In each game, the first row plays the second. By how much does the first row win? 10 means about a draw, 20 a big win and 0 a big loss. Wins can go round in a circle. Each row has two weighted sums of its numbers, A and B, taken from their middle values. A row wins by its A times the other's B, less its B times the other's A.
c(-31, -23, 17, 44, -31, 121, 3, -41, 45, 8, -40, -5, 3, -28,
  13, -34)
c(-26, 19, 24, -30, -34, 64, 7, -26, 13, 7, -29, 25, -18, 34,
  -10, -13) -> 6
c(0, -21, -36, 104, -49, -12, -39, 122, -32, -9, 12, -16, -17, -26,
  -29, 26)
c(-22, 29, 41, 29, -32, -12, 11, -40, -4, 67, -44, -14, 4, -20,
  33, -11) -> 10
c(-20, 30, 4, -48, 69, -14, 13, 15, 9, -9, -25, -11, 57, -18,
  17, -42)
c(-27, 53, 18, 40, 36, -43, 4, -24, -1, -35, -30, -14, 43, -3,
  30, -26) -> 7
c(-31, -5, -33, 33, 46, 11, -43, 18, 1, -47, 10, -29, -25, -6,
  -39, 100)
c(-40, 75, 10, 48, -16, -40, 37, -31, 27, 26, -17, -14, -6, -34,
  19, -24) -> 4
c(-19, -23, 4, -34, 11, 6, 55, 6, -47, 34, 32, -55, 23, -18,
  18, 4)
c(-16, -24, -4, 32, -4, 70, -11, -25, -34, -18, -1, 80, -27, -35,
  -31, 38) -> 8
c(5, -25, -25, -6, 1, 89, -39, -15, -28, 8, 69, -43, -40, 57,
  -35, 4)
c(-62, 43, 17, -11, 19, 1, 16, -10, 11, -15, -40, 8, 61, -49,
  59, -21) -> 16
c(87, -43, -50, -15, -12, -26, -42, 58, -39, -14, -19, -8, 11, 24,
  -27, 77)
c(-36, 112, 26, 9, -46, 14, 3, -11, 6, -21, -4, 26, -9, -44,
  8, -16) -> 11
c(58, 2, 23, 21, -22, -14, 16, -30, 14, -46, -36, 11, 60, -28,
  45, -45)
c(-18, 12, 40, 45, -25, -55, -3, -32, 25, -1, 10, 87, 16, -32,
  -2, -44) -> 10
c(33, -5, -15, -28, -7, -15, -21, 91, 3, 10, -34, -41, -41, 53,
  -34, 28)
c(-28, 34, 18, 38, -29, -49, 18, -57, 84, -13, -29, 42, -17, -7,
  47, -27) -> 12
c(-33, -14, 22, -32, -1, -9, 92, -54, -34, 106, -9, -24, 43, -20,
  7, -23)
c(7, 15, 29, -5, -17, -14, -3, -31, 42, -6, -32, 21, -22, -18,
  81, -26) -> 12
c(-14, 45, 12, 65, -38, 6, 6, -43, 12, -1, 39, -38, -24, -53,
  39, -5)
c(16, 76, 13, -26, -54, -1, 6, 5, 22, -30, -16, 88, -1, -36,
  -9, -31) -> 7
c(-19, -35, 21, -6, -27, -42, 99, -31, 20, 62, -39, -41, 73, -45,
  39, -10)
c(14, -39, -25, 19, -32, -28, -42, 60, -12, -26, 18, 70, -34, 73,
  -47, 8) -> 17
c(-44, 24, 12, -51, 88, 18, 10, -28, 17, -44, -43, 3, 23, 6,
  55, -23)
c(18, 56, 41, -23, 12, -17, 41, -43, -21, 18, -16, -24, 45, -45,
  17, -32) -> 11
c(-11, -15, -11, 25, 40, -30, -19, 18, 16, -13, -1, 22, -20, -42,
  -25, 52)
c(-40, 13, 19, -2, -9, 42, 1, -40, 28, 17, -29, -3, 77, -25,
  19, -41) -> 10
c(-42, -40, -25, 1, 17, 61, -23, 59, 6, -10, 19, -15, -29, 19,
  -27, 14)
c(-27, -27, -14, 45, -1, 1, 69, -41, -7, 17, 35, -57, 21, -46,
  41, -3) -> 12
c(-30, 6, 19, 20, 9, 17, 25, -58, 1, 55, -46, -42, 81, -31,
  -6, -4)
c(-28, 25, 16, -39, -2, -16, 9, 40, -2, -17, -21, 13, 15, 14,
  26, -23) -> 14
c(-54, 24, 60, 3, -6, -5, -4, -31, 43, -10, -52, -20, 67, -23,
  52, -18)
c(-25, -15, -28, 78, 23, 10, -12, 7, 5, 10, 19, 4, -25, 4,
  -32, -22) -> 1
c(-57, -26, 30, -2, -3, 22, 7, -32, 47, 26, -4, 22, 26, -40,
  26, -21)
c(-22, 38, 31, 66, -50, -31, -4, 5, -5, -45, -16, -9, 71, 35,
  0, -47) -> 10
c(38, -5, 32, -21, 2, -19, 7, 11, 51, -43, -29, -29, 21, 6,
  46, -44)
c(-1, -50, 3, -19, 6, -16, 69, -50, -24, 75, -34, -37, 44, -12,
  35, 15) -> 5
c(-29, -13, -37, 64, -51, -48, -36, 96, -15, 6, 32, -22, -2, -6,
  -30, 58)
c(-49, 5, 9, 48, 15, 8, -4, -33, 72, -35, -45, 50, 8, -24,
  32, -31) -> 7
c(7, 31, 13, -20, -45, 10, 5, -52, -32, -1, 17, 35, -14, 8,
  32, 4)
c(-40, 25, 37, -18, 3, -16, -1, 1, -25, -50, -41, 127, -2, -58,
  4, -13) -> 3
c(94, -39, -15, 18, -17, -25, 24, -47, -36, 127, -31, -44, 20, -15,
  -8, -30)
c(-2, -4, -20, 64, -38, -5, -18, 43, -10, -31, 19, 10, 2, -14,
  -2, 1) -> 10
c(-13, 13, -26, 14, 21, 46, -36, -38, -46, 27, 89, -37, -41, -13,
  -20, 36)
c(29, -30, -10, -14, 100, -39, -6, 7, -25, 4, 45, -30, 19, -35,
  -14, -1) -> 13
c(0, 15, 26, 63, 3, 2, -2, -5, 31, -18, -47, 33, -7, -54,
  31, -40)
c(-24, -38, -2, -38, 21, 46, 50, -24, -10, 55, 9, -25, 8, -2,
  0, -18) -> 11
c(-32, 8, 61, -25, -25, -25, 10, -36, -22, 26, 11, 44, -23, -35,
  74, 0)
c(-13, 8, 0, -43, -27, 39, 30, -9, -30, 26, -43, -29, 36, -8,
  44, 21) -> 8
c(-8, -26, -25, 19, -25, -29, -34, 82, -59, 27, -18, -39, -21, 127,
  -39, 15)
c(-18, 77, 55, -24, 34, -30, 7, -45, 54, -30, 0, -30, -6, -24,
  51, -41) -> 13
c(-27, 22, 38, -9, -56, -7, 37, -4, 27, 11, -39, 9, 5, -32,
  60, -14)
c(-15, 55, 38, -38, -47, -20, 16, 18, -1, -27, 17, -20, 13, -6,
  39, -15) -> 10
c(-15, 65, 6, -29, 1, 0, 17, -34, 36, -19, -39, 49, 6, -6,
  9, -26)
c(-35, 17, 35, -45, -46, -21, -5, 16, 97, -28, -9, 111, -3, -42,
  24, -38) -> 10
c(45, -1, -28, -5, 21, 36, -38, -29, -34, -32, 23, -23, -41, 39,
  -26, 60)
c(1, 17, -47, 14, -6, 101, -46, 17, -38, -32, 6, -43, -33, 50,
  -33, 41) -> 13
c(17, -4, 24, -17, 40, -55, 55, 28, -13, 22, -47, -52, 37, -23,
  29, -21)
c(23, 8, 41, -14, 2, 54, 10, -22, 48, -38, -51, -21, 1, -39,
  33, -16) -> 11
c(30, -17, -22, -31, 20, -45, -25, 87, -22, -12, 36, 18, -48, 22,
  -14, 6)
c(25, -44, -43, 10, 54, 8, -41, -21, -41, -37, 55, -40, -36, 48,
  -37, 89) -> 9
c(-10, 22, 49, 37, 25, -32, -2, 25, -33, -54, -18, 36, 21, -8,
  -10, -32)
c(12, -20, -39, 61, 3, -21, -37, 21, -43, -22, 112, -25, -32, -32,
  -44, 66) -> 10
c(33, 11, 45, -43, -22, 25, 9, -36, -34, 7, -12, -29, 106, -19,
  12, -32)
c(-14, -28, -14, -34, -55, 54, -40, 65, -33, -1, 5, 19, -20, 69,
  -33, 31) -> 12
c(-41, -24, -32, 91, 16, -15, -41, 85, -45, -33, 12, -38, -29, 69,
  -33, 28)
c(1, 28, 20, -54, -7, 12, 22, -14, -16, -37, -43, 25, 56, -19,
  71, -23) -> 11
c(12, 34, -2, -22, 43, 28, -4, -34, 8, -23, -25, 31, 21, -17,
  -7, -23)
c(-42, -19, 33, -31, 23, 127, -16, -22, 19, -39, -11, 8, 6, -36,
  13, -35) -> 9
c(2, -26, -30, 46, 63, -25, -22, 38, -31, -33, 16, -18, -9, 2,
  -26, 34)
c(-57, 113, -12, -42, -7, -58, 8, 126, -12, -47, -11, 44, 7, -22,
  16, -30) -> 12
c(23, -22, -3, -26, -25, -27, -11, 17, -25, 5, 30, -15, 5, 80,
  -25, 2)
c(-15, -13, -12, -15, 5, -1, 4, 21, -14, -14, -19, 28, -7, 42,
  -23, 22) -> 8
c(1, -30, -23, -22, 4, -7, -32, 12, -5, 54, 4, 16, -44, 96,
  -30, -10)
c(21, -21, -22, -39, 32, -2, 5, 47, -9, 52, -35, -9, -2, -10,
  6, -9) -> 10
c(41, -17, -12, -39, -34, -47, -33, 82, 8, 124, -27, -11, 5, 18,
  -33, -24)
c(34, -25, -35, -16, -8, 21, -35, 4, -42, 34, 44, -22, -12, 13,
  -10, 32) -> 9
c(-18, -16, 5, -50, -26, 73, -3, -30, 107, -53, 6, 27, 2, 31,
  -4, -37)
c(-9, -45, -50, -31, -3, -7, -39, 127, -38, -32, -32, 19, -32, 44,
  -42, 71) -> 10
c(-7, 71, 42, 8, 61, -31, -6, -30, 49, -25, -39, -12, 36, -42,
  1, -42)
c(15, -34, 4, 8, -11, -40, 22, -43, -22, 4, 5, 11, 84, 9,
  15, -19) -> 19
c(2, 37, 10, 34, -36, -15, -17, 10, 20, 4, -4, 37, -1, -31,
  13, -43)
c(27, -1, 41, -29, 20, -27, 13, -10, 24, -7, -11, -10, 6, -50,
  48, -15) -> 9
c(51, -32, -42, -37, -43, 52, -37, -4, -33, -38, 127, -51, -33, 2,
  -34, 13)
c(-12, -39, -36, 46, -30, 14, -29, -10, 1, 6, 46, -18, -23, -3,
  -16, 68) -> 8
c(-28, -16, 23, 21, 50, 25, -10, -37, 7, -39, 62, 29, 0, -35,
  8, -43)
c(-39, 36, 9, -34, -4, 10, 35, -29, -11, -7, 49, -21, 3, -18,
  47, -16) -> 11
c(2, 9, 23, -14, 26, 15, 16, -28, -39, -11, 13, 46, 17, -39,
  5, -24)
c(-31, 36, 28, 32, -34, -14, -26, -8, 16, -48, -30, 127, -30, -22,
  6, -39) -> 10
c(-7, 7, -24, -17, -8, -41, -9, 7, 50, 34, 62, -30, 5, -14,
  -13, -6)
c(35, 32, 34, -24, -2, 92, 4, 5, 16, -58, -28, -10, 5, -33,
  -17, -32) -> 9
c(55, -32, -23, 3, -24, -13, 4, 7, -19, 70, -48, 54, -50, 49,
  -21, -14)
c(-12, -18, -37, 21, -32, -33, -42, -1, -9, -26, 2, 4, -39, 127,
  -22, 13) -> 9
c(5, 31, -41, -37, 3, 71, -14, -19, -21, -3, 12, -28, 17, 59,
  -46, 1)
c(-26, 24, 34, -31, 21, -53, 6, 2, 53, 33, -13, -11, -7, -29,
  48, -29) -> 10
c(54, -32, -32, -23, -63, 77, -39, -14, -56, 3, 20, -23, -29, 46,
  -32, 93)
c(107, -6, -3, -49, 53, 98, -22, -41, -41, 52, -36, -40, -19, -10,
  12, -38) -> 18
c(127, -15, -13, 6, 13, -11, -3, 13, -28, -10, -21, -29, -18, -30,
  -26, -9)
c(-29, -38, -14, -22, -22, -23, 4, 63, 13, 63, -11, -14, -9, 14,
  -11, 22) -> 9
c(-17, -3, 16, 127, -15, -7, 20, -32, -32, -36, -37, -15, 5, -39,
  2, -6)
c(-11, -21, -16, -32, 3, 2, -15, 35, -27, 70, 3, 8, -31, 27,
  -15, 9) -> 9
c(-12, -7, 0, 18, -20, -41, 16, -26, 29, -39, -3, 7, -28, 10,
  116, -13)
c(39, -40, -35, 72, -40, -44, -23, 104, -37, -40, 41, -38, -44, 38,
  -35, 43) -> 12
c(-39, 7, 34, -51, -32, -9, -18, 19, 13, 46, 15, 36, -28, -7,
  64, -36)
c(-30, 125, 16, -4, -15, -45, -17, -34, 16, -41, -6, 127, 9, -23,
  -2, -45) -> 10
c(-21, -20, -29, -38, 80, 47, -35, -21, 1, 5, 54, -8, -29, -2,
  -34, 32)
c(28, -41, -35, -29, -23, -10, -20, 5, -9, 18, 17, 11, -26, -20,
  -11, 104) -> 16
c(-15, 18, 40, -13, 25, -9, -4, -32, 51, 29, -45, 96, -29, -42,
  -3, -36)
c(44, -6, 15, -18, -11, -49, 29, -7, 99, -11, -25, -25, 40, -43,
  32, -37) -> 10
c(-56, -13, 77, -43, -32, -23, 47, -10, 36, 6, -38, 16, -6, 14,
  20, 10)
c(-46, 26, 66, -41, -27, 17, 19, -38, 3, -12, -18, 25, 27, -21,
  69, -26) -> 10
c(-33, -17, -42, -30, -55, -16, -43, 86, -46, -30, -5, -49, -8, 40,
  -36, 127)
c(-42, 1, 37, 46, -49, -5, 16, -27, 42, -36, -36, 127, -12, -41,
  12, -39) -> 8
c(-17, 13, 74, -33, -21, -21, 52, -17, -1, -14, -5, -23, 19, 4,
  49, -37)
c(84, -39, -22, -56, -17, -11, 28, -15, -14, 120, -48, -31, 74, -17,
  18, -35) -> 7
c(-34, -8, 43, -6, -45, 20, 27, -29, 7, -20, 3, 40, 0, -36,
  -25, 52)
c(-15, -31, -2, -5, -22, 24, -8, -4, 41, 14, 28, -4, -16, 30,
  22, -43) -> 10
c(-41, -41, -29, -7, 3, -20, -34, 3, 42, -1, 3, 5, -19, 42,
  -26, 84)
c(41, -25, -39, -20, -11, 52, -44, 73, -20, -13, 8, -15, -25, 26,
  -31, 20) -> 10
c(-18, -4, -33, -33, -16, -5, -36, 1, -27, 62, 11, 29, -12, 24,
  -16, 49)
c(17, -14, -38, 27, -39, -18, -27, 39, -9, -12, -33, 6, -39, 127,
  -40, 2) -> 11
c(-8, -26, -20, 20, 36, -12, -18, 35, -11, 68, 6, -31, -29, 4,
  -24, 3)
c(-34, 6, 41, -43, 7, -15, -6, 39, -28, -23, -32, 118, 24, -33,
  36, -32) -> 14
c(16, 27, 5, 23, -24, 82, 16, -35, 68, 7, -53, 7, -27, -29,
  -11, -44)
c(-11, 17, 64, -35, 48, -33, -4, -14, 26, -32, 4, -39, -12, -1,
  51, -17) -> 9
c(-17, 72, 14, 3, -51, -43, 13, -28, -1, -15, -44, 123, 22, -30,
  33, -25)
c(32, 22, 21, 26, 22, -24, -5, -33, -6, -41, 3, 3, 20, -10,
  19, -33) -> 12
c(107, -14, -16, -52, 18, -11, -15, 56, -20, 9, -16, -5, -25, 23,
  -14, -25)
c(40, 50, 12, -22, 27, 16, -11, -55, -10, -30, -30, 26, 23, -37,
  37, -16) -> 8
c(2, -32, -29, -39, 20, 54, -20, 30, -32, 4, 127, -30, -29, -28,
  -28, 9)
c(10, 29, 13, -16, 0, 8, 22, -52, 32, -26, -9, -29, 13, 30,
  17, -30) -> 11
c(31, 0, 20, 0, 58, -38, -11, 8, 10, -14, -27, -34, 3, 12,
  39, -40)
c(-26, -30, -43, -30, -20, -36, -20, 59, -34, 1, -28, 14, -10, 78,
  -27, 101) -> 7
c(55, -2, 1, -35, 41, -19, 43, -55, 46, 11, -45, -27, 47, -34,
  25, -25)
c(-38, -9, 3, 127, -25, -44, -4, -39, -31, 40, 16, -6, 15, -27,
  36, -49) -> 9
c(41, -28, -8, 41, 25, -33, -12, 97, -20, -14, 2, -39, -23, 1,
  -14, -19)
c(15, -32, -4, 20, -20, 92, -7, -31, -23, -7, -23, -11, 9, 34,
  -35, 12) -> 12
c(14, -29, 19, 11, 39, 3, 57, -44, -34, 74, -26, -46, 29, -8,
  -12, -31)
c(-7, 21, 19, 24, -37, -40, 15, -33, 48, -13, -26, 21, 8, 39,
  14, -37) -> 9
c(-49, 62, 50, -37, -20, 17, -17, -12, 93, -37, 1, 22, -15, -37,
  26, -25)
c(-38, 36, 23, 46, -27, 8, 10, -9, 5, 25, -37, -17, 14, 13,
  -3, -33) -> 8
c(-43, -30, -35, -33, 45, -54, -37, -5, -12, 11, -27, 42, -22, 113,
  -20, 69)
c(-15, 11, 2, 51, -42, -33, 45, -41, 16, 58, 2, -11, -1, -37,
  49, -34) -> 10
c(60, -4, 30, -25, 30, -52, 30, -46, 60, -10, -22, 27, 21, -45,
  -2, -27)
c(-36, -41, -39, 27, 1, 96, -48, -2, -37, 16, -2, 8, -39, 20,
  -37, 77) -> 9
c(-30, -9, 7, 9, -19, -35, 46, -12, -10, -46, -33, 90, -29, 8,
  -13, 60)
c(-23, 15, 35, -20, -3, 9, -14, -5, 69, 24, -23, 16, -8, -20,
  -3, -29) -> 8
c(-1, 23, 35, -39, 4, 20, 8, -12, 10, 27, -46, 23, -9, -26,
  29, -23)
c(60, -9, -31, -7, -42, -13, -21, 39, -12, 18, -35, 14, -39, 7,
  -25, 68) -> 8
c(16, -28, -29, -33, -10, 109, -23, 11, -6, -32, -7, -22, -38, 17,
  -25, 69)
c(2, -38, -40, -37, -5, 12, -40, 15, 4, -21, 127, -31, -18, 16,
  -41, 28) -> 10
c(34, -39, -24, -3, -25, -26, 10, -30, -10, -27, 127, -8, -30, -36,
  1, 16)
c(-25, 31, 24, 28, -14, -16, 18, -23, 21, -1, -49, -23, 25, 31,
  2, -18) -> 11
c(29, -30, -6, -4, 1, 33, 4, 34, -17, 3, 17, -61, 8, 30,
  -4, -37)
c(63, -2, -16, -24, -22, -31, 14, -5, 6, -18, 11, 34, -21, 45,
  -29, -11) -> 5
c(-2, 5, 1, -40, -45, -11, 22, 23, 29, 54, -22, 39, 20, -51,
  -2, -6)
c(-43, 19, 69, -29, 69, 5, 5, -60, 6, -36, -14, 98, -21, -33,
  33, -37) -> 9
c(33, -31, -34, -30, 12, 67, -38, 31, -18, 0, -13, -20, -31, 22,
  -41, 60)
c(-8, -2, 3, 33, -30, -50, 29, -34, -35, -11, 84, -36, 78, -31,
  33, -18) -> 10
c(21, -14, -28, 33, 17, -38, -24, 23, -24, 10, 1, -4, -29, 30,
  -34, 37)
c(-20, -32, 27, -27, 70, -17, 40, -19, -17, 29, 20, -39, 9, -24,
  -8, 9) -> 11
c(-21, -25, -23, -13, 8, 12, -22, 53, -18, 3, 97, -41, 32, -19,
  -25, -8)
c(0, 15, -31, -26, -24, -36, -43, 82, -34, 20, 2, 42, -27, 64,
  -45, 16) -> 12
c(31, -1, 20, -25, 1, 99, 10, -44, 1, -22, -4, -18, 6, -37,
  26, -27)
c(-46, 92, 19, 3, 92, 12, -4, -2, -12, -9, -39, 1, -9, -14,
  -24, -35) -> 15
c(-33, -9, 5, -32, -17, -29, 7, 96, 26, 31, 37, -40, 34, -22,
  -2, -41)
c(-53, 45, 28, 15, -32, 48, -2, -43, 14, -14, 25, 1, -36, 7,
  13, -12) -> 7
c(-11, -1, 19, -26, 2, -26, 29, 34, -15, 22, 27, -44, 12, -18,
  34, -28)
c(-57, 20, 49, 93, -51, -16, 39, -43, -11, -11, -8, 44, -20, -12,
  13, -15) -> 12
c(18, -29, 37, -34, 14, 43, 32, -55, -2, 40, -26, 1, 52, -34,
  -16, -20)
c(127, 6, -21, 73, -65, -38, 30, -31, 44, -14, -16, -38, 1, -12,
  -2, -39) -> 12
c(11, -35, -20, 13, -30, -14, -8, 54, -27, -8, -22, 33, 1, 93,
  -37, -16)
c(-39, 11, -3, -8, -18, 23, 12, -42, 18, -25, 127, 22, -17, -41,
  10, -37) -> 8
